In the rows, zero is written as 128.
Named moves (each a turn or a mirror), then the moves between two rows, first move first; the first pair answered
move melib:
[144 113 111 144 128 168 148 137 118] -> [143 112 109 143 129 167 149 137 116]
[113 137 131 103 137  95 172 145 128] -> [126 137 145 118 122  99 169 138 165]
[128 108 141 149 102 127 164 126 143] -> [108 111 128 134 125 121 164 143  98]
[100  94 123 176 119 132 128 126  87] -> [114  90 133 189 101 135 131 115 119]
move zoso:
[137 105 145 175  77 159 156 110 177] -> [147 114 146 179  88 154 130 111 189]
[ 95 126 130 124 171 103 104 158  57] -> [ 98 128 129 126 172 102  98 156  60]
[132 126 103 136 108 120 121 116 112] -> [133 129 105 136 111 125 109 115 118]
move labon:
[145 142 110 141 124 164  93 128 100] -> [141 137 108 146 125 166  93 126  98]
[142 149 162 114 114 117 165 135 172] -> [118 128 156 129 112 118 195 143 128]
[132 142 111  97 123 132 134 127 125] -> [119 124 111 110 134 121 137 136 102]
Then:
Between the rows of a pair lie two moves.
[123 123 120  85  99 161 164 137 106] -> [129  96 162 158 104 131 122 142 169] : labon melib
[151 129 123 133 115 123 156 118 168] -> [125 109 128 165 142  96 137 135 142] : labon labon
[123 148 102  97 117 154 140 122  99] -> [146 163 115 112 121 151  95 121 142] : zoso melib
[132 108 143 182 129 147  85 126 120] -> [110  97 135 168 132 147 119 132  80] : melib zoso
[110  77 143 175 100 152 147 132 105] -> [131  99 146 178 135 142  65 141 135] : melib zoso
[108 117 159 145 128  87 152 129 124] -> [111 142 149 112 152  81 134 134 114] : labon melib
[119 137 142 121 171  83  88 144 121] -> [141 151 118  74 111 129 172 112 132] : labon zoso
[139 161  97  80 136 162  98 123 111] -> [141 143 105  93  92 174 159 108 126] : melib zoso
[126 110 136 158  99 163 147 123 107] -> [121 131 125 141 143 148  88 140  90] : zoso melib
[136 127 113 128 105 163 146 121 111] -> [129 110 136 174 116 139 119 129 136] : labon melib
[114 122 114 106 130 130 149 138 102] -> [133 122 140 142 127 117 114 131 165] : labon melib
[122 122  94 101 111 184 174 131 105] -> [134 134  83 105 117 201 138 131 109] : zoso labon
[ 96 138  93  93 151 168 120 149  50] -> [114  91 129 175  78 190 169 123 112] : melib labon
[129 137  97  79 131 156 121 122  97] -> [119 127  95  92 142 152 108 127  84] : zoso labon
[112 123 109 159 180  92 121 151  97] -> [159 157  89  98 118 153 175 117 136] : labon labon
[127 133 126  80 131 100 173 133 120] -> [140 120 153 126 121  93 153 128 178] : labon melib
[130 121 167 144 109 140 173 114 137] -> [135 153 162 131 160 124  84 130 134] : melib zoso
[121 116 103 105 129 139 142 133 101] -> [120  95 120 149 115 138 149 128 118] : melib labon
[136 142 135  99 109 136 150 118 138] -> [128 115 149 140 102 130 153 121 143] : labon melib
[119 117 140 130 152 101 142 144 122] -> [135 120 151 136 144 103 129 139 148] : zoso melib
[138 126 156 140 106 102 152 133 206] -> [ 89 122 121  98 143  90 177 159  95] : zoso melib
[123 139  96 145 132 162  88 136  95] -> [140 130 108 167  98 174 116 122 137] : zoso melib
[123 149 113 101 119 150 147 150  71] -> [158 170 134 123 120 150  85 141 152] : zoso melib
[128 128 143 122 109 120 154 122 142] -> [111 136 130 108 144 109 127 137 110] : zoso melib
[106 107 111 171 131 137 104 122  96] -> [121 137 108 139 150 125  72 126 110] : labon melib
[101  82 148 189 136 100 127 138 118] -> [157 125 133 128  80 157 168  98 169] : labon labon
[140 112 135 147  85 153 170 111 151] -> [134 109 125 152  87 165 167 113 129] : zoso labon
[155 136 113 142 108 176 110 115 134] -> [132 130 100 127 116 174 133 119  92] : zoso melib
[128 135 115 115 140 140 100 135 157] -> [105 111 108 128 135 144 133 140 109] : labon labon
[ 87 106 105 119 151 129 135 150  33] -> [163 177 105  82 140 160  59 122 142] : zoso labon
[106 111 135 113 119 103 174 124 115] -> [135 130 151 130 126 103 111 122 178] : melib zoso
[115 132 117 131 162 116  90 151  95] -> [134 151 127 117 160 106  79 146 133] : zoso labon
[144 143  99  95 118 167 101 107 111] -> [130 130 106 119 137 155  79 121  93] : labon zoso
[133 125 130 150 128 139 116 130 115] -> [132 124 124 142 117 143 139 129 113] : labon zoso
[129 149 143 140 169  88  61 139 142] -> [157 165 113  81  92 154 163 100 142] : labon zoso
[143 134 125 139 144 141  82 127 143] -> [132 106 126 140 105 156 163 115 127] : zoso melib
[114  85 120 186  98 132 164 123  92] -> [175 139 116 152  85 165 106 103 170] : zoso labon
[134 107 104 127 103 170 167 126  77] -> [141  95 145 192 127 127  93 135 146] : labon melib
[134 112 155 184 116 135 103 105 168] -> [119  93 142 182  97 151 145 105 128] : labon labon
[104  97 181 173 149  94 152 139 117] -> [123 110 178 139 119 108 197 120 147] : labon zoso
[121 128 159 137 142  89 146 111 148] -> [128 146 153 114 143  94 144 109 156] : melib labon
[147 138 115 101 115 135 152 112 132] -> [132 123 106 117 123 137 154 119  99] : zoso labon
[109 131 152 134 159 104  91 132 132] -> [132 144 136  91 108 144 160 105 140] : labon zoso
[116 117 141 159 148  89 114 136 144] -> [130 129 144 142 141  95 122 129 172] : zoso labon
